Each path below is one point turned by a fixed rotation once a step. After each direction that follows a path, write how fast that rotation turns it, in degrees a step (0 if it stays still).
Each turn is a multiple of 5 degrees from 10 to 175, or 0.
Each row of a path follows its step; steps can be skipped.
Path 1:
step 4: -5  -13  24  42  34  5  -15  -12  -20  -18  -12  -24  16  23  31  -2  30  7  12  -11  -10  -17  -21  10  2  -20  22  34  11  13  23  -40  4  -2  -17  34  -11  -61  -17  13  -45  -35  7  5  -6  3  -5  -11  0  -6  39  17  20  -7  8
step 6: -16  -8  -35  44  2  -13  -6  11  5  -17  14  6  -13  3  52  -15  -18  4  14  21  -6  -22  2  6  27  10  4  33  25  -11  41  -5  -14  29  3  40  -36  8  6  -20  13  24  18  24  21  -1  25  -22  -16  -12  13  2  -31  22  54
step 8: -21  20  -30  46  23  19  -41  2  24  18  -32  -13  26  24  13  -2  -1  8  -2  -9  11  -27  -15  -24  16  18  33  23  -21  11  7  -7  35  33  4  0  -31  0  -32  -20  13  6  16  -9  -6  -26  -23  21  9  5  29  31  -37  -11  -33
step 22: 7  -7  -8  35  8  5  20  6  20  16  -17  -5  26  -10  -16  5  -48  3  18  -4  -13  -36  3  50  7  -11  -12  47  12  -20  14  -34  12  7  -40  -24  16  -44  12  -11  -24  6  25  12  -2  -14  12  -15  -6  -41  -8  40  -10  -18  -8
step 24: 15  -13  -20  24  -24  16  -3  10  7  8  -11  4  -11  -31  -7  -48  -23  40  8  -18  -5  -34  8  -9  24  2  19  6  13  18  -5  -7  41  35  -2  -16  22  29  -17  -51  35  30  15  24  18  -20  3  -26  -22  -9  -30  -33  -3  2  11
step 27: -21  4  1  4  56  -5  -3  3  -14  -6  -2  0  28  -13  -17  26  -2  -7  14  1  0  -51  -3  7  -8  -15  -13  39  -15  17  48  -9  -17  10  -1  10  -44  -20  10  -28  -26  -32  -20  26  31  -43  -26  -9  -3  -21  21  24  -13  20  -2
step 29: -19  -7  3  8  7  14  -32  30  -10  27  33  -36  9  -32  19  -3  -16  32  -12  -14  22  -45  -24  -29  31  14  27  11  17  6  19  -5  1  50  8  35  -20  -2  -1  10  -2  13  -15  -8  -14  -4  24  -50  -13  -31  -1  -20  -16  13  2
step 33: 16  -8  -18  8  9  -1  18  16  8  8  1  -17  -32  14  1  -2  -37  44  -15  5  -29  -32  -22  8  41  19  -33  34  1  -12  0  8  12  17  -17  32  -47  -27  6  -51  2  -19  6  -28  8  1  -4  -11  27  5  -32  3  -28  7  29
Directions:
2  1  4  -6  -1  -7  7  2  10  -6  18  -2  4  2  -13  2  8  15  -3  1  -1  5  -4  -3  8  1  1  -1  9  0  14  -2  8  7  2  -1  -10  3  -4  4  13  13  4  0  2  10  4  0  7  4  -5  -6  5  5  8 -> 80
-6  -8  -4  -13  8  -10  2  -3  -9  -1  -6  2  0  -10  -15  -1  3  3  5  -10  -2  8  -3  -8  2  6  3  6  -3  -12  7  1  0  -7  -1  6  -1  3  -2  -4  -5  0  -12  -1  -14  -1  0  -3  -8  -5  6  -15  -5  4  -9 -> 25
6  -9  -5  -2  7  10  2  3  7  6  -2  -3  5  -6  -6  4  -4  4  -6  2  5  -1  7  -19  3  -5  9  -5  5  13  -1  -2  4  2  10  -1  5  5  14  5  1  3  -10  8  -6  -13  1  6  -1  4  6  2  -6  -11  5 -> 135
6  -8  7  -2  14  1  5  3  -5  -1  -6  1  -2  1  6  -6  10  0  12  9  2  -4  10  -9  -7  -6  3  5  -14  -5  6  12  -2  -2  5  -13  2  7  4  -6  8  6  5  1  11  -1  2  3  9  -8  1  -2  -1  14  4 -> 100
10  11  -5  -2  -10  0  10  -10  -1  7  13  1  -9  -12  -6  -9  -1  3  -7  0  -7  -9  4  -8  -7  -3  3  6  2  -7  -2  -1  0  -6  -14  -12  13  -6  4  -3  0  7  3  -6  0  -3  -6  8  -3  -5  -3  -2  5  -5  -1 -> 170
0  -6  -5  -5  -6  3  -4  -4  -8  5  0  3  11  2  -5  -6  9  -4  1  8  3  7  -6  -1  15  5  8  9  -2  0  -11  7  -9  -1  1  2  -7  1  5  -6  0  7  -7  -16  10  8  -2  9  8  -1  -8  5  -3  -15  -2 -> 140
